In the data rows, the value 128 means zero.
Some points, one per row:
[ 66 122 114 125 131  89  99 241 192 119 127 204 124 120 177 120 156 158
  92 175 110 111 152 123 128 122 107 173 176 116 160 125]
[170 125 130 125 128 170 191  88  84 123 129 113 128 132 108 157 103 123
 197  97 159 178 118 131 132 126  77 115 117 120 108 125]
[ 97 126 116 127 128 180 105 138  74 124 129 128 128 119  81 190 102 119
  91 106 191 158 164 107 136 111  89 121 122 114 122 122]
[ 55 121 122 126 127 115 108 245 196 123 129 193 127 119 152 114 155 140
  92 160 117 112 156 111 128 122  81 150 176 125 157 132]
[ 79 121 117 127 126 163  93 157 122 128 129 139 129 107 100 192 116 142
  60  89 165 146 165 108 129 110  88 120 149 116 137 130]
[ 89 117 120 124 129 103  94 224 208 122 127 180 127 110 173 110 148 146
  71 142 114 101 162 111 127 121  70 158 174 125 152 133]
[ 87 118 118 128 128 103 111 197 210 125 128 180 126 113 187 105 165 149
  85 200 110 111 134 111 128 110  97 155 166 145 134 133]
[ 98 125 114 122 133  90 111 255 255 110 128 199 121 132 147 115 139 181
 110 188  96 115 171 112 130 130  95 194 178 130 167 119]
[ 82 125 122 128 123 148 104 190 130 133 129 159 131 100  97 171 120 147
  62 100 175 129 151  98 128 110  96 124 147 118 148 135]
[255 147 140 118 137 141 173  96 111 102 126 127 117 200  87 126  91 109
 192 117  99 153 134 218 133 183 210 131  98 118 110 102]
[101 118 128 127 123 112 102 208 167 129 127 168 131 109  81 143 120 159
  33  97 168 111 152 121 126 117  84 137 164 117 154 132]
[171 124 122 125 130 212 162  88 101 117 129 115 125 125 101 190 107 115
 188 103 171 157 122 123 135 121 124 115  96 117 113 116]
[ 93 162 110 134 134  99 119  94 101 138 128 108 124 125 157 117 138 114
  86 167 102 107 119 118 129 157 255 121  96 172 113 115]
[ 80 120 125 130 123 119 105 216 146 132 127 179 133 100  77 152 124 154
  65  96 162  92 188 116 124 111  79 140 155 111 146 139]
[121 118 122 127 123 142 113  84  72 136 129 105 134 113 102 125 121 120
 118  97 139 128 111 117 124 115  42 117 114 121 115 143]
[ 93 175 114 136 143  99 111 111 109 142 127 107 122 123 192 114 159 107
 103 165 101 123 133 119 130 158 250 122 101 156 115 116]
[175 120 146 131 124 173 161  81  99 129 129  91 133 138  91 126 119 113
 193 107 133 159 104 151 126 118 117 101 100 121 123 133]
[241 144 159 125 127 142 176  83  93 118 127  96 126 160 108 121 110 108
 185 115 110 136 121 166 127 164 168 110 104 116 112 122]
[ 82 120 113 125 132  84 108 183 192 117 127 198 123 121 194 119 160 173
  64 204 101 114 157 112 131 125 110 169 168 136 163 127]
[ 64 138 132 132 124 112 107  72  93 145 127  97 134 107 133 118 133 112
  82 119 120 109 100 119 126 129 174 112 125 148 113 136]
[131 119 139 129 121 126 123 100  78 142 128  81 136 117 113 101 122 119
 117 101 131 104 104 134 122 116 138 105 126 121 122 142]
[144 115 139 130 121 162 144  73  83 137 129  95 134 125  85 125 120 121
 162 102 136 145 107 135 122 110  82 102 107 112 126 137]
[ 74 125 109 128 132  91 100 219 210 123 126 181 124 126 185 114 170 145
  79 195 114 113 142 120 129 115 102 180 165 142 147 127]
[ 74 124 134 129 125 125 100 139 131 131 128 129 133 103 158 109 153 133
  63 139 122 112 112 102 124 106  79 129 143 128 133 137]
[ 91 124 118 128 125 105 112 204 179 128 128 179 131 101 153 120 147 150
  56 143 129 111 136 115 125 113 122 153 185 122 158 135]
[ 84 135 115 133 131  89  99 137 164 132 127 137 124 111 233 104 157 130
  80 181 107 108 110 112 129 123 145 137 132 157 129 125]
[166 120 132 125 126 174 162  78  82 127 126  92 130 129  91 142 105 110
 167 129 145 159 110 132 127 109  67 106 106 120 116 130]
[156 121 142 130 121 133 143  72  63 135 128  85 134 128 110  97 123 120
 154 105 115 126 108 143 122 120 133 109 104 120 121 141]
[112 120 124 128 124 156 114  74  69 130 127 104 131 101  87 158 124 122
 114  96 162 143 114  94 125 110  98 116  97 113 113 134]
[ 98 118 121 127 126  96  96 252 177 125 127 207 128 113 105 147 122 152
  69 114 156 100 162 112 128 114  77 151 179 120 149 127]
[145 116 145 129 122 157 144  53  71 140 128 100 133 131  82 118 105 127
 170 104 121 138  93 140 123 119 122 104 103 107 115 138]
[ 90 164 112 135 142  92 123  91 130 138 126 123 122 123 155 116 146 112
 113 192  97 125 124 114 130 151 255 123  95 191 108 112]
[200 133 157 126 127 160 191 106 113 123 128 108 127 167 104 120 116 115
 251 103 107 162 111 179 129 150 172 125  98 118 114 123]
[ 78 119 106 124 131 104 108 220 207 118 127 188 123 119 202 118 162 141
  97 213 113 106 152 113 130 131 103 157 166 138 149 125]
[ 73 161 112 144 143 109  98  79 115 149 128 111 124 120 151 117 136 112
  77 169 107 110 127 115 130 160 253 120 106 168 116 118]
[109 123 136 131 118 112  88 119 104 142 130  97 137 107 149 108 146 121
 106 129 127 116 116 111 123 110  80 114 138 123 133 142]
[190 123 147 127 126 154 154  53  86 127 127  95 130 142 102 116  99 113
 211  94 109 146 113 150 124 135 165 113 109 119 115 133]
[ 93 124 120 127 124 122  75 227 155 129 128 187 132 113  97 145 127 151
  74 103 158 102 163 108 125 112  67 133 164 120 152 134]
[ 84 119 136 128 125  85  84 104 107 138 126 101 132 100 137 100 134 124
  64 125 114 104 115 111 125 104  52 118 125 125 122 135]
[189 131 149 125 126 147 189  79 108 129 128  85 129 170  98 113 122 115
 185 115 109 147 117 179 128 137 199 103 112 117 113 130]
[ 90 138 124 133 124 109  93  87  97 142 128  96 132 116 151  98 138 115
  57 134 115 116 115 113 127 127 163 101 122 140 117 133]
[113 122 129 129 121 140 116  73  70 134 127  89 133 116  87 126 125 120
 103  86 136 129 111 112 122 108  74 110  93 124 125 136]
[ 79 128 121 133 127  87  91 155 173 138 127 171 128 109 197 117 167 142
  77 203 112 105 125 101 127 118 114 156 138 163 144 136]
[ 92 120 121 127 126 109  93 176 166 128 127 148 128 105 179 114 171 136
  75 165 112 108 132 122 126 112  82 147 165 133 147 136]
[ 97 125  94 116 143  95 119 255 249  92 130 255 112 138  89 184  99 184
 127 129 150 131 208 119 137 149 103 184 191 119 181  93]
[100 123 100 118 139  83 112 255 255 100 129 216 116 135 113 173 117 181
 118 137 141 119 192 109 137 148 101 187 190 117 146 108]
[106 121 127 130 122 120  99 145 151 136 129 167 133 115  87 146 130 147
  50  93 171 104 168 117 123 108  62 130 162 120 154 137]
[ 89 141 108 139 150  86 127 102 105 123 126 125 120 135 200 124 155 103
 107 185 107 112 123 122 131 158 249 125  88 201 110 114]
[205 124 116 119 138 148 213 115 119 104 137 113 117 148  88 225  94 115
 248 115 186 203 137 134 146 135 104 120  92 120 106 101]
[ 97 129 106 128 140  83 103 186 231 114 126 194 119 139 232 133 180 161
 106 192  99 110 149 115 132 140  96 183 168 146 134 115]
[ 85 162 113 146 145  92 118  97 124 136 127 114 124 124 211 124 176 111
  86 210 102 100 123 122 128 176 154 127 106 174 115 125]
[ 95 132 133 131 123  96  99  80  91 140 127  80 132 105 141 110 127 115
  60 120 121 100 116 102 123 118 156 116  94 141 117 138]
[ 90 130  98 124 145  81 112 210 255 104 126 221 114 132 247 123 127 170
 109 157  99 122 155 115 136 142 109 203 168 148 141 103]
[192 208 155 138 141  97 172  97 131 132 127 114 119 207  96 121  92 121
 218 118 103 109 124 182 134 203 251 130 102 185 106 106]
[ 78 120 112 123 131 102  84 166 192 121 127 170 126 113 171 119 179 141
  60 195 107 114 137 116 129 120 102 169 185 134 144 125]
[110 115 130 128 124 149 105 191 125 132 128 160 131 110  96 165 122 140
  58  93 173 140 176 109 127 111  82 125 149 118 139 133]
[121 116 117 126 131 190 128 122 108 122 131 118 126 116  97 205 110 116
 135 103 216 183 148 112 137 122  94 120 107 121 115 120]
[ 96 117 130 128 122 123  98 207 161 132 128 171 132 106  74 140 120 152
  59  99 159 103 150 100 123 112  83 137 177 119 151 138]
[153 122 114 122 132 222 157  97 128 112 138 117 124 121  65 192 103 117
 204 122 184 198 149 113 142 127  87 115 104 111 116 116]
[198 136 155 126 126 130 188  71  91 128 127 103 130 161 102 122 115 114
 177 107 112 129 119 178 127 156 212 105 103 115 113 129]
12 more points follow, each with its number after it:
[149 119 145 132 120 139 140  73  74 134 127  91 136 126 113 115 129 112
 143  92 108 110  96 138 123 118 133 104 107 118 117 143] 0
[ 63 143 123 136 128  90 103  76  94 138 127 109 128 121 157 117 138 117
  43 141 110 111 113 118 127 146 190 113 110 165 117 124] 1
[ 95 182 102 140 150  85 109  98 124 136 127 113 117 141 211 123 138 114
  92 185  97 116 137 126 134 174 255 131 100 185 107 103] 2
[ 83 119 125 129 124 104  92 192 155 131 127 186 131 113 142 115 140 146
  83 133 132  91 154 105 125 115  76 171 193 112 159 136] 3
[ 89 118 125 127 127 171 110 144 107 123 132 131 128 116 102 177 104 125
  89  99 213 167 151 112 138 122  80 107 125 117 127 121] 4
[189 141 144 120 137 141 212  91 133 105 126 117 118 192  88 121 101 107
 255 117  99 170 130 180 132 167 208 127  93 115 112 103] 5
[ 77 115 126 130 121 119  87 209 144 142 129 182 133 112  90 146 117 159
  66 101 154 116 164 112 124 114  73 131 160 109 160 141] 6
[144 115 142 132 120 138 131  40  81 144 129 111 136 121 111 114 119 114
 136 104 108 113 106 133 122 110 114 100 107 111 115 143] 7
[ 80 120 123 129 123 146  91 194 127 130 128 152 131 112 102 157 108 140
  79 120 207 132 144 120 129 111 107 126 152 110 138 130] 8
[107 126 111 127 132  96 108 228 201 122 128 195 123 124 159 109 191 161
  95 202 104 103 140 114 130 127  93 165 161 146 152 129] 9
[ 80 124 129 129 123 113  95 223 181 132 128 141 131 111 139 116 141 161
  67 131 135 111 162 109 123 112  92 145 176 115 137 138] 10
[216 133 150 127 127 140 203  76 100 124 127 104 128 163  83 104 112 115
 213 110 112 144 121 180 127 151 163 118 114 113 119 128] 11
Which two of these numbered points are nearest to each point below, ignoring the 2 directions in which the first points spread most? Their numbers follow each, nearest first.
[ 83 125 103 128 139  97 107 227 208 121 126 231 118 137 186 124 158 159
  92 237 103 111 148 105 133 135 109 176 148 161 146 115] > 9 11
[213 135 151 124 127 142 176  76  97 123 126 105 127 173  99 112 109 113
 216 111 115 162 115 178 128 151 181 114 113 121 129 123] > 11 9
[105 125 106 120 135 168 115 215 190 109 133 181 121 124  97 225 102 158
 111 112 201 169 238 113 146 133 100 149 153 116 162 109] > 2 4
[119 118 135 131 121 116 116 103  77 142 129  80 138 117 110 122 138 119
 106  85 124  92 100 126 126 116 136 113 119 114 120 143] > 0 6
[118 120 114 124 131 104 101 238 201 118 127 170 123 122 199 107 169 153
  97 183 110 109 144 113 130 126  98 175 150 139 146 129] > 9 11
[103 129 104 121 138 169 118 235 187 104 134 246 118 125 102 220 104 144
  90 103 178 159 191 110 142 137  88 147 164 121 151 104] > 2 4
[106 120 119 126 128 192 111 131  89 129 131 124 128 118  81 195 107 122
 111  90 188 167 156 113 141 120  82 106 110 114 120 124] > 4 2
[ 76 117 123 130 123  93  99 213 150 131 127 202 130 109 103 142 129 160
  52 116 156 111 166 112 126 111  88 135 173 104 152 137] > 6 3
[ 78 113 118 129 126 103 108 186 189 128 127 204 129 108 141 117 143 160
  72 138 126  99 154 110 126 125  74 150 206 112 148 136] > 3 0
[128 119 126 129 123 153 128  49  69 131 127 111 131 110  95 133 114 113
 129  83 148 140 113 120 124 111 111 111 118 119 108 135] > 7 0
[ 83 124 122 127 125 141 105 237 140 128 129 172 128 112  96 161 114 143
  78 121 191 137 163 116 132 111 103 134 159 117 147 127] > 8 6
[ 89 133 128 130 123 101  99  55  86 138 129  82 132 108 117 107 112 120
  57 116 118 109 102 118 124 124 167 119 102 138 115 135] > 1 6
[138 155 143 130 123  98 129  63 101 137 129  97 131 140  96 109 113 104
 130 104 105 104 114 155 125 154 255 115 110 139 122 133] > 6 10
[107 120 128 130 122 108  93  71  77 135 127  93 133 118 105 102 122 113
  98  83 107  98 104 120 124 103  61 111 114 119 114 136] > 7 0
[102 121 116 128 126 149 102 185 127 126 128 168 129 112  92 170 109 131
  91 103 225 139 152 108 131 114  91 126 148 112 138 130] > 8 4
[ 86 123 111 126 129 114  95 179 155 123 127 217 127 121 170 127 152 171
  59 160 118  94 158 104 128 118  86 171 173 112 139 130] > 3 7
[198 126 146 132 125 145 153  86  94 132 127  63 132 133  83  99 110 108
 154  96 121 131 114 161 127 134 164 111 102 116 119 132] > 10 0
[102 122 119 124 131 106 106 198 166 120 127 183 126 120 185 109 147 166
  75 160 108  95 148 111 128 120  78 161 178 119 164 125] > 3 0
[ 71 132 126 130 121 104  86  78  90 140 128  99 133 104 140 115 130 110
  66 125 119  99 106 128 123 119 152 108 114 135 117 135] > 1 7
[ 92 116 114 125 127 100 115 231 182 129 128 224 129 117 162 114 142 141
  64 153 106  97 142 111 126 120  91 168 175 118 158 130] > 3 0
[ 98 130 118 135 128  90 110  60  89 146 127  85 128 106 155 116 135 114
  62 139 101 101 111 123 128 135 161 106 110 162 111 125] > 1 7
[ 88 120 105 120 135  86 103 196 215 105 128 185 119 121 185 119 190 176
  88 226  97 114 154 109 132 135  87 185 166 130 147 115] > 9 11
[112 118 126 128 121 146  96 166 126 134 128 165 133 104 117 164 108 150
  84 111 190 128 169 110 128 105 120 121 162 122 143 136] > 8 6
[102 120 118 124 127 142 115 213 143 122 129 165 128 114  90 160 104 149
  43  95 200 136 167 105 132 115  99 133 156 113 134 122] > 8 2
[136 122 144 130 118 119 122  95  76 143 127  80 137 117 112  97 120 120
 120  78 109 111 106 135 119 115 137 104 109 117 114 147] > 0 10
[101 166 100 125 144  85 122  95 136 123 126 134 114 144 146 123 126 109
 107 174  96 122 135 123 136 182 255 129  85 178 105  97] > 2 6
[146 150 145 131 122 120 132  60  87 142 129 102 131 154  87 109 110 108
 133  98 113 100 107 142 127 136 237 103  97 137 123 135] > 6 3
[128 121 140 128 120 127 119  85  82 141 129  73 136 118  94 109 128 114
 124  89 129 102 100 132 124 115 136 107 112 112 123 142] > 0 7
[212 143 148 130 125 145 186  95  89 132 128 112 131 178  92 110 111 118
 229  94 107 140 113 163 126 149 171 123 105 111 115 128] > 11 9
[ 98 159 101 139 155  86 110 101 148 125 127 140 114 142 169 122 165 108
  97 185  97 122 137 121 134 181 255 133  97 173 107 103] > 2 4
[133 122 124 128 124 160 130  51  89 134 127  91 133 115 125 151 111 123
 136 115 152 147 113 117 125 109  88 116 121 120 116 133] > 7 0
[ 89 190 111 153 148  84 112  95 114 139 127 121 117 152 172 118 143 113
 101 174  88 119 129 132 133 199 255 130 105 170 111 104] > 2 6
[ 82 141 120 133 126 109  99  89  93 140 129  75 131 111 140 101 134 106
  56 126 110  90 103 116 126 135 149 109  94 158 122 130] > 1 0
[ 86 119 116 125 127 168  92 148 109 123 130 131 128 119 113 204 121 128
  76 102 186 161 162 112 135 113  96 108 132 117 125 129] > 4 2
[ 71 136 122 130 123 108 108  77  94 141 127  80 133 109 114 111 123 117
  66  94 124 106 109 110 125 127 171 107 117 139 130 137] > 1 6
[ 78 120 110 122 132 104 106 235 232 115 126 206 123 119 196 117 171 149
  87 172 115 119 151 105 131 126  88 164 143 132 156 124] > 9 11
[ 91 117 128 128 121 144  80 167 129 134 128 142 131 105 104 165 111 145
  73 106 190 126 168 112 126 117  89 124 152 115 150 133] > 8 4
[148 142 146 130 124 103 132  80  61 137 127  93 132 145  91 103 127 112
 137 105 123 111 104 152 126 148 220 104  99 137 118 132] > 6 3
[150 160 147 130 125 100 129  94  69 142 129 112 130 136 118 105 130 120
 131 115 110 113 113 146 126 166 246 119 109 141 110 133] > 6 3
[144 142 151 131 124 100 128  47  77 140 127 108 133 148  88 111 124 105
 130 103 106  97 111 155 124 141 223 106 100 142 124 136] > 6 3
[119 115 124 129 120 119  97  94 113 137 129 108 134 100 134  95 134 123
  68 126 113  97 103 105 124  95  84 112 120 119 120 142] > 7 0
[164 121 128 123 127 192 161  91 103 123 127  95 127 131  79 180 105 118
 211 124 160 181 110 133 133 116  77 112  92 113 113 123] > 9 2
[198 135 144 125 130 136 194  72  90 119 128  94 124 183  79 110 107 112
 203  96 111 147 116 181 128 150 215 115  96 117 116 119] > 11 5
[180 139 137 119 137 160 173 105 135 102 127 127 117 164  96 126  97 105
 255 109 103 167 130 187 132 172 227 130  99 122 103 102] > 5 11
[133 116 127 128 124 137 128  49  82 132 127  97 132 117 108 111 125 119
 130  90 130 126 105 125 125 111  70 112 118 121 123 137] > 7 0
[230 163 121 117 148 102 207 120 167  88 125 150 107 192  81 135  79 109
 255 127  88 156 146 212 138 189 229 140  78 133 103  78] > 5 11
[255 137 123 116 145 159 241 112 151  88 126 136 110 194  76 149  86 112
 255 126 108 183 143 178 138 175 158 132  86 118 105  85] > 5 11
[139 120 140 128 121 123 128  75  79 141 129  76 136 125 123 108 129 114
 127 118 118 106 105 137 124 119 136  98 128 115 127 137] > 0 7
[210 149 144 121 136 148 195 102 128 105 127 121 118 180  82 115 101 108
 255 115  99 153 131 186 133 178 228 126  95 116 116 103] > 5 11
[ 92 118 128 130 122 102  90 185 144 135 128 158 134 112 158 112 148 147
  62 140 118 106 130 108 125 104  71 145 162 117 143 138] > 0 7
[ 63 116 134 130 121 111 109 204 153 134 129 167 133 100 100 141 117 164
  58 104 153 107 157 117 122 116 104 140 176 115 155 140] > 6 10
[ 95 121 126 130 123 109  90 211 163 134 126 182 132 112  97 144 131 154
  56 112 162 108 153 123 125 104  70 133 169 115 145 133] > 6 10
[ 80 117 118 126 127 161 104 153 125 129 129 146 128 118 105 170 116 136
  53 119 191 146 160 115 129 117  64 124 146 121 134 127] > 4 1
[ 91 121 110 126 131  92  93 196 226 121 127 205 123 120 197 124 156 175
  85 192 105 112 137 106 129 131  84 174 162 144 156 126] > 9 3
[ 76 123 120 126 128 101 103 210 255 124 128 184 126 128 167 120 154 168
  60 149 107 105 165 112 128 116  90 162 176 122 147 126] > 10 11
[107 127 105 130 138  88 110 196 219 117 127 198 119 134 192 123 148 158
  88 255  96 112 151 111 133 135 113 174 161 153 133 119] > 9 11
[ 82 157 119 134 127 111 107  75  95 142 126  81 129 111 156 110 139 117
  68 138 111 105 112 105 127 144 193 128  92 158 113 126] > 1 6
[145 124 127 128 127 178 146  79  86 127 128 110 129 124 114 170 102 118
 156 103 180 156 109 122 128 112  86 113 106 123 112 128] > 4 2
[ 69 124 119 125 128 111 103 229 217 120 127 193 127 122 167 113 147 155
  74 143 113 109 163 121 129 121  89 141 185 111 156 129] > 10 3
[ 69 145 126 130 125 115 101  56 100 140 128 105 129 112 142 101 126 117
  89 128 113 103 112 115 126 136 200 104 116 164 115 131] > 1 6
[148 145 137 131 121 100 130  90  89 146 128  80 134 135  85 110 120 118
 133  82 128 101 106 150 123 155 221 104 116 139 133 137] > 6 10
[204 133 156 124 125 136 172  78  98 128 126  86 130 152  85 102 109 118
 215 110 114 134 118 163 127 146 192 108 103 112 111 130] > 11 9
[138 112 142 131 120 133 127 105  90 145 130  78 137 118 120 108 108 114
 123  78 122 113 110 133 121 111 123 111 135 111 122 143] > 0 10
[108 165 105 144 142  88 112  93 155 138 127 123 118 135 187 124 160 111
  92 204  92 114 135 110 133 171 255 140  92 168 111 113] > 2 4
[184 141 152 128 121 123 133  91  82 135 127  92 132 152 104 105 115 105
 158  94 120 109 100 168 124 136 194 116 118 124 121 133] > 3 10
[ 92 121 116 128 132  86 100 180 194 121 128 204 124 121 220 118 140 177
  78 170 107 117 143 103 129 118 106 192 160 141 153 124] > 3 9
[164 142 162 129 121 111 147 128  76 139 126  86 134 157 100  92 109 116
 177  92 129 117 110 162 121 139 198  99  99 127 110 141] > 10 6
[ 92 162 122 133 137  83  98 111  98 143 127  97 125 131 157 109 128 110
  88 152 110 120 129 130 128 164 255 111 116 160 104 123] > 8 6
[228 122 148 126 126 151 182  79 110 127 129 113 128 161 112 117 115 108
 186  89 115 148 111 168 126 130 149 109 108 120 121 126] > 11 9
[110 151 104 139 147  82 104 114 153 141 127 126 118 127 206 112 154 116
  99 156 100 117 129 114 131 178 255 139  93 190 106 107] > 2 4
[166 123 132 128 128 166 157  48 100 128 129 102 130 126 108 145 126 115
 165 121 152 164 111 132 126 110  76 112 105 111 116 128] > 7 0
[ 69 164 118 148 139  96 119 107 109 148 127  99 125 128 159 110 145 115
  97 167 115 118 117 125 129 155 249 114 116 153 123 120] > 8 6
[207 141 151 120 134 145 194  98 123 110 127 110 120 184  83 123 102 116
 255 108  99 167 123 158 131 166 213 126  91 121 110 110] > 5 11
[ 93 121 120 127 128 192 105 136  87 123 132 129 129 118 100 223 109 121
  96 105 157 164 143 111 141 119  77 114 119 119 120 129] > 4 2
[ 97 139  99 135 147  74 114 215 223 118 126 220 115 136 207 125 166 158
 100 255  95 116 143 120 134 142 137 191 114 150 140 112] > 9 11
[ 89 125 131 130 122 100  93 106  91 134 129 111 136  95 127 106 134 118
  77 109 115 107 115 115 121  98  69 109 129 107 127 141] > 7 0
[163 123 142 130 121 139 138  66  79 132 127  65 133 130 103 114 117 114
 135  97 111 128 107 141 124 120 121 103 117 117 121 135] > 0 7
[120 121 117 126 128 212 129 114  91 126 132 115 129 118  88 193 108 117
 137 107 173 186 150 106 133 116  90 112  96 117 121 127] > 4 2
[105 120 125 126 123 181 118 128  86 126 132 117 130 107  82 207 105 128
 120 105 186 167 154 114 133 112  90 108 110 119 119 129] > 4 2
[149 115 126 128 127 191 151 110  96 127 126  89 128 120  86 165 130 118
 147 110 156 167 103 123 129 121  99 113 124 121 121 128] > 10 9
[168 121 145 129 121 153 158  64  88 131 127  96 132 136 104 114 113 126
 183 107 125 144 106 145 125 119 123 105 134 123 122 137] > 3 0
[106 116 119 127 125 145 107 195 127 132 128 157 130 102 103 179 104 145
  55 117 179 133 173 111 127 110 102 123 157 126 143 132] > 8 2
[100 116 121 125 127 164 104 137 100 123 132 130 128 110  88 189 105 126
  95 126 225 164 152 120 133 117 102 109 119 110 120 123] > 4 8
[ 95 141  93 129 156  75 115 221 210 117 126 211 110 143 194 127 202 129
 118 227  89 122 144 109 136 154 159 178 156 190 143 109] > 9 11
[146 123 141 133 122 134 138  78  80 141 129  91 135 124 114  96 111 116
 138  90 114 122  96 137 120 116 116 103 127 116 130 140] > 0 7
[ 78 153 120 135 129 105 101  89  88 140 128 104 129 110 156 114 139 117
  70 143 124  99 111 109 126 143 184 112 104 176 115 129] > 1 4
[ 99 123 102 119 139 184 124 235 169 101 136 199 116 132  98 209  91 140
 101 118 216 184 223 115 150 144 100 142 144 118 136  98] > 2 4
[ 96 120 121 125 127 210 118 145 106 123 133 130 125 115  95 207  94 120
 125 112 192 195 161 116 140 129  93 116 114 110 120 123] > 4 2
[231 125 129 113 147 136 206 115 165  82 128 141 108 196  82 168  84 111
 255 126 110 141 146 175 145 174 140 141  84 117 104  78] > 5 11
[ 79 133 131 131 125 118  84 120  91 139 128  92 131 113 123 114 124 107
  42 124 116 114 109 119 125 133 188 106 114 138 117 132] > 1 6
[188 137 136 121 135 149 202 108 116 109 127 109 120 215  87 123  94 113
 255 110 104 170 128 170 131 184 166 121  96 113 113 105] > 5 11
[191 138 169 123 133 128 247 122 122 113 128 124 122 211  90 120  92 113
 255 104 116 177 120 170 130 167 181 118 103 113 110 113] > 5 11
[226 130 154 123 131 143 199  96 103 116 127 103 125 156 103 124 100 109
 250 111 120 139 132 173 130 155 160 113 105 116 116 116] > 11 5
[255 127 107 112 149 177 179 116 169  79 129 139 106 216  85 193  78 108
 255 129 132 180 147 157 152 163 112 141  76 118 100  75] > 5 11
[209 140 148 122 133 148 196 108 120 107 127 133 120 168  76 116 107 120
 255 105  99 164 127 192 131 166 218 122 100 113 115 106] > 5 11
[106 119 115 124 128 154 129 136  90 125 134 120 128 115  94 217 104 114
 126  98 214 182 160 116 141 113  92 114 123 114 119 128] > 4 2
[179 129 163 129 124 139 184  88 106 130 127 106 130 165  94 116 118 123
 237 110 115 142 107 169 125 147 197 105 101 113 120 131] > 11 5
[153 119 130 127 124 172 149  61  83 136 129 113 131 116  99 142 106 113
 163 103 154 143 115 122 125 114  87 105  98 116 122 139] > 7 0
[143 122 133 130 124 143 138  62  53 128 128  98 133 123 110 113 118 107
 145 112 124 132 116 133 126 108  80 108 105 119 122 134] > 7 0
[194 119 142 129 124 162 158  80  93 130 128  89 130 135 101 124 124 115
 207 117 126 149 102 141 125 123 106 118 107 120 122 131] > 9 3
[ 72 123 116 127 128  95  97 209 195 122 127 213 127 117 164 124 162 170
  81 161 109 103 155 108 126 115  93 160 188 117 135 133] > 3 0
[225 145 144 121 134 138 187 112 114 111 128 112 121 196  95 127  97 109
 244 112 103 166 127 181 131 173 238 131 101 118 114 110] > 5 11
[ 71 123 122 128 126 101 102 229 208 126 128 179 127 118 158 116 154 153
  74 142 111  98 164 109 128 119  94 167 186 121 153 130] > 10 3
[111 182 111 129 149  89 103  96 123 128 126 117 120 139 182 117 131 111
  87 172  94 120 117 130 132 180 255 122  91 164 108 110] > 2 8
[236 136 145 120 137 134 235 122 126 103 127 125 118 207  87 129  96 119
 255 109 104 171 125 191 132 157 170 127  89 115 109 103] > 5 11
[ 87 163 105 144 147  80 109 100 122 134 126 124 117 142 154 122 138 108
 100 178  94 115 134 127 134 198 255 130  91 196 107 103] > 2 6
[ 70 125 122 129 123 127 109 206 148 132 127 178 133 108 111 139 114 147
  46  86 146 113 170 103 125 112 111 143 177 117 148 134] > 6 10
[ 80 124 114 127 132  89  89 227 200 123 127 209 125 122 158 115 159 158
  94 191 107 113 145 120 128 125  93 188 181 147 161 130] > 9 3
[ 88 147 124 135 122  98 105  96  71 140 128 105 132 112 144 107 128 111
  60 125 112  97 105 117 124 134 148 108 118 152 122 136] > 1 6
[ 91 169 107 133 145  97 108  95 154 121 126 116 118 130 160 120 165 118
  96 212  95 118 125 111 133 177 255 140  92 193 109 110] > 2 4
[ 86 116 119 126 130  93  81 242 170 119 128 198 125 108 134 125 135 160
  83 139 126 106 171 107 129 119  97 151 201 112 156 125] > 3 10
[182 119 149 130 122 162 155  64  93 135 127 101 133 138  85 123 108 119
 188 102 127 149 109 151 123 119 124 108 117 115 124 137] > 3 0
[175 119 135 125 125 179 171  85 115 122 129  75 130 132  96 157 104 122
 166 103 168 161 118 134 127 123  99 100 105 117 125 130] > 10 9
[125 118 121 127 128 206 134 113  86 126 133 114 128 125 104 191  90 114
 143 109 187 192 153 115 140 122 108 116 102 112 114 124] > 4 2
[193 120 143 128 123 163 158  84  72 133 127  99 132 140  88 121 106 121
 177  99 128 137 114 148 125 119 113 110 101 115 124 132] > 3 0
[179 142 154 127 126 122 144  97  69 128 128 101 131 142 142 105 100 109
 166  98 114 115 111 158 125 145 210 113 112 120 121 130] > 3 10
[108 122 120 124 129 109  99 192 224 123 128 178 128 118 180 116 157 179
  86 183 108 106 134 115 126 115  68 147 167 126 148 131] > 9 0
[243 138 144 120 139 134 191 110 130  99 126 116 116 189  86 129  94 109
 255 112 100 165 134 155 133 175 186 131  90 118 113  98] > 5 11
[145 117 139 129 122 144 134  99  85 138 127  88 134 120 134 108 120 120
 142  95 136 127 110 132 123 113  78 115 118 118 120 141] > 0 7
[208 142 151 120 137 137 245 102 118 107 127 123 119 176  80 121  92 120
 255 113  93 162 124 198 132 173 186 119  90 120 110 105] > 5 11
[217 140 154 122 134 143 198  94 125 109 126 113 121 181  90 117 110 113
 255 108 103 167 126 153 130 175 212 127 108 113 114 110] > 5 11
[ 82 121 134 131 121 118  95 101  94 138 128 106 134 107 117 102 128 119
  68 111 126 102 108 120 125 105  66 107 111 118 120 137] > 7 0
[ 97 123 107 122 135 138 100 200 187 108 134 248 120 128  78 176 106 174
  96 106 203 156 214 113 137 133 102 165 180 124 166 109] > 2 8
[ 72 114 130 130 123 131  83 156 139 132 128 192 132 116  93 171 107 161
  83  99 179 114 174 110 127 116  86 136 180 122 152 136] > 6 8
[ 97 123 108 123 133  99 109 227 255 115 128 206 122 127 186 107 137 162
  95 162 110 105 161 116 131 126  92 165 179 122 158 126] > 11 9
[148 151 141 129 123 115 132  93  66 140 128 100 132 133 114 104 111 115
 136 106 124  97 104 158 124 146 212 106 115 134 121 134] > 6 3
[188 119 145 126 125 160 153 106  81 132 129  84 132 133  99 118 113 119
 164 102 132 150 108 144 126 119 117 111 116 128 114 137] > 10 0
[154 123 139 129 120 156 145  90 105 140 128  95 135 122 109 122 124 114
 148  91 138 137  96 136 124  99 102 102 128 122 113 139] > 0 7
[126 123 129 128 124 153 120  62  75 132 129  89 133 116 114 134 104 119
 123  98 142 133 106 118 125 109  83 101 101 114 123 134] > 7 0
[ 93 120 121 129 126 102  93 232 183 131 128 214 130 116 138 130 141 159
  97 134 141 106 173 114 124 107  99 146 184 115 156 136] > 3 6
[ 94 114 128 128 123 126  94 222 143 135 127 162 133 111  83 147 113 150
  93 103 166 112 165 116 123 108  72 135 177 114 157 133] > 6 10
[143 119 137 130 124 147 139  74  69 138 128  92 134 121  91 121 116 124
 148 118 127 131 107 130 125 102  70 109 115 118 120 135] > 7 0
